In the rows, zero is written as 128.
Each path is a new rotation, seen through one point. The rows after it are directions, each followed by how far the rotation turns it, in degrees per step (0 if it stays put).
Each turn is a multiple of 5 degrees from 10 to 175, or 0.
Each row of a path follows its step; steps can be skipped.
Path 1:
step 0: [128 131 135 130 123 124 117 134 127 131 126 132 118 130 129 137 124 115
 117 122 128 137 126 134 130 131 124 123 128 116 121]
step 1: [129 130 135 135 122 135 132 130 124 127 133 119 123 124 134 128 130 127
 121 139 127 132 122 132 120 133 138 127 134 113 116]
step 2: [120 127 128 121 125 129 119 122 134 124 137 122 134 123 131 123 119 131
 126 134 137 137 123 125 121 138 121 124 137 119 126]
step 4: [137 131 130 134 126 126 135 124 117 120 132 133 123 128 127 120 126 130
 119 135 135 128 123 140 116 141 124 128 129 133 131]
step 5: [124 128 131 130 134 123 122 127 125 116 136 139 132 126 128 131 123 122
 123 122 123 132 135 134 122 136 118 132 141 130 121]
step 6: [136 127 134 131 125 123 131 137 117 124 136 137 126 117 122 125 124 122
 127 135 125 131 130 128 132 119 126 130 137 116 124]
step 7: [133 142 139 132 126 124 119 125 124 127 125 127 123 130 124 126 124 133
 129 130 134 132 122 134 121 122 115 122 131 115 123]
step 8: [126 140 129 129 116 127 121 129 127 122 120 120 130 128 138 131 116 121
 123 128 122 126 128 129 128 134 128 131 141 122 120]
step 9: [130 126 128 131 116 136 131 125 119 131 133 124 130 123 137 111 123 119
 121 130 134 130 127 122 125 131 125 123 136 120 132]
step 10: [122 128 129 133 125 126 122 121 125 123 136 130 133 125 144 125 124 130
 125 130 124 137 129 139 128 133 115 118 121 124 130]
step 11: [133 134 122 131 116 121 130 128 124 119 139 132 120 127 129 136 128 126
 121 140 125 129 133 134 136 139 130 125 132 126 133]
step 12: [132 131 131 130 120 129 129 124 123 128 143 136 114 127 125 129 129 123
 131 121 133 141 126 128 118 135 122 127 137 128 124]
[127 131 124 128 129 126 128 127 125 128 127 124 129 132 127 131 131 130
 123 131 126 128 128 132 124 125 128 128 127 128 128] => 110
[131 133 127 131 128 131 128 128 131 127 128 130 125 128 129 132 128 127
 127 127 129 121 126 127 126 132 129 126 126 129 125] => 100
[131 127 129 128 123 134 126 129 129 124 126 130 131 129 125 129 129 126
 128 131 125 131 127 128 125 129 125 130 126 126 130] => 0
[130 127 126 127 130 128 128 131 128 126 135 129 129 128 125 129 125 132
 130 127 129 131 125 130 126 131 132 130 127 132 128] => 40
[127 127 130 123 126 131 129 125 128 126 132 125 128 132 128 128 128 126
 128 125 127 127 125 131 132 129 131 125 126 125 129] => 40
Path 2:
step 0: [119 121 122 138 129 134 124 131 123 122 129 119 125 127 125 124 132 124
 125 140 125 114 124 123 123 127 129 128 122 131 141]
step 1: [130 125 142 129 127 130 132 137 127 122 125 124 132 122 118 128 117 125
 135 127 115 125 128 134 121 124 124 120 127 134 120]
step 2: [129 126 133 131 125 135 109 126 131 124 121 124 130 131 132 130 137 124
 122 121 118 132 131 131 142 129 127 121 132 128 127]
step 3: [128 127 120 129 132 134 132 128 140 119 113 136 120 133 133 124 125 128
 137 128 132 127 136 122 123 129 130 124 131 123 118]
step 4: [129 129 131 124 125 121 125 122 127 140 119 128 127 133 131 121 127 128
 123 132 129 136 139 123 120 125 109 134 123 132 132]
step 5: [144 137 133 130 129 134 128 123 126 136 134 122 122 131 133 120 128 129
 138 120 129 126 122 125 122 131 133 140 132 130 125]
step 7: [127 123 132 124 123 123 125 137 123 136 126 134 128 131 126 128 116 125
 131 138 118 120 129 134 129 126 142 133 120 132 120]
step 8: [130 133 134 136 121 124 125 133 132 129 124 121 124 115 124 134 134 123
 115 134 128 133 130 128 139 128 131 130 140 133 121]
step 9: [131 125 121 134 131 126 125 126 126 113 117 130 132 130 122 121 123 126
 133 134 127 130 120 111 136 129 132 130 132 123 132]
step 10: [131 129 134 131 112 128 131 124 129 122 118 128 144 127 132 128 121 130
 126 131 135 122 132 130 117 126 118 123 127 130 132]
step 11: [131 135 126 126 126 129 120 117 132 128 123 118 130 140 119 128 138 129
 137 123 121 124 124 138 125 120 127 136 132 133 129]
step 12: [124 132 127 124 130 137 132 124 132 119 132 123 115 124 139 130 129 122
 129 124 128 115 133 120 129 116 126 123 124 135 129]
[126 123 122 131 130 128 130 128 128 127 125 128 124 127 129 126 127 130
 129 126 131 126 124 126 129 125 128 125 128 131 129] => 120
[130 133 122 128 129 131 129 130 128 129 127 131 131 130 128 124 125 126
 124 130 130 130 127 128 129 128 124 129 131 128 127] => 65
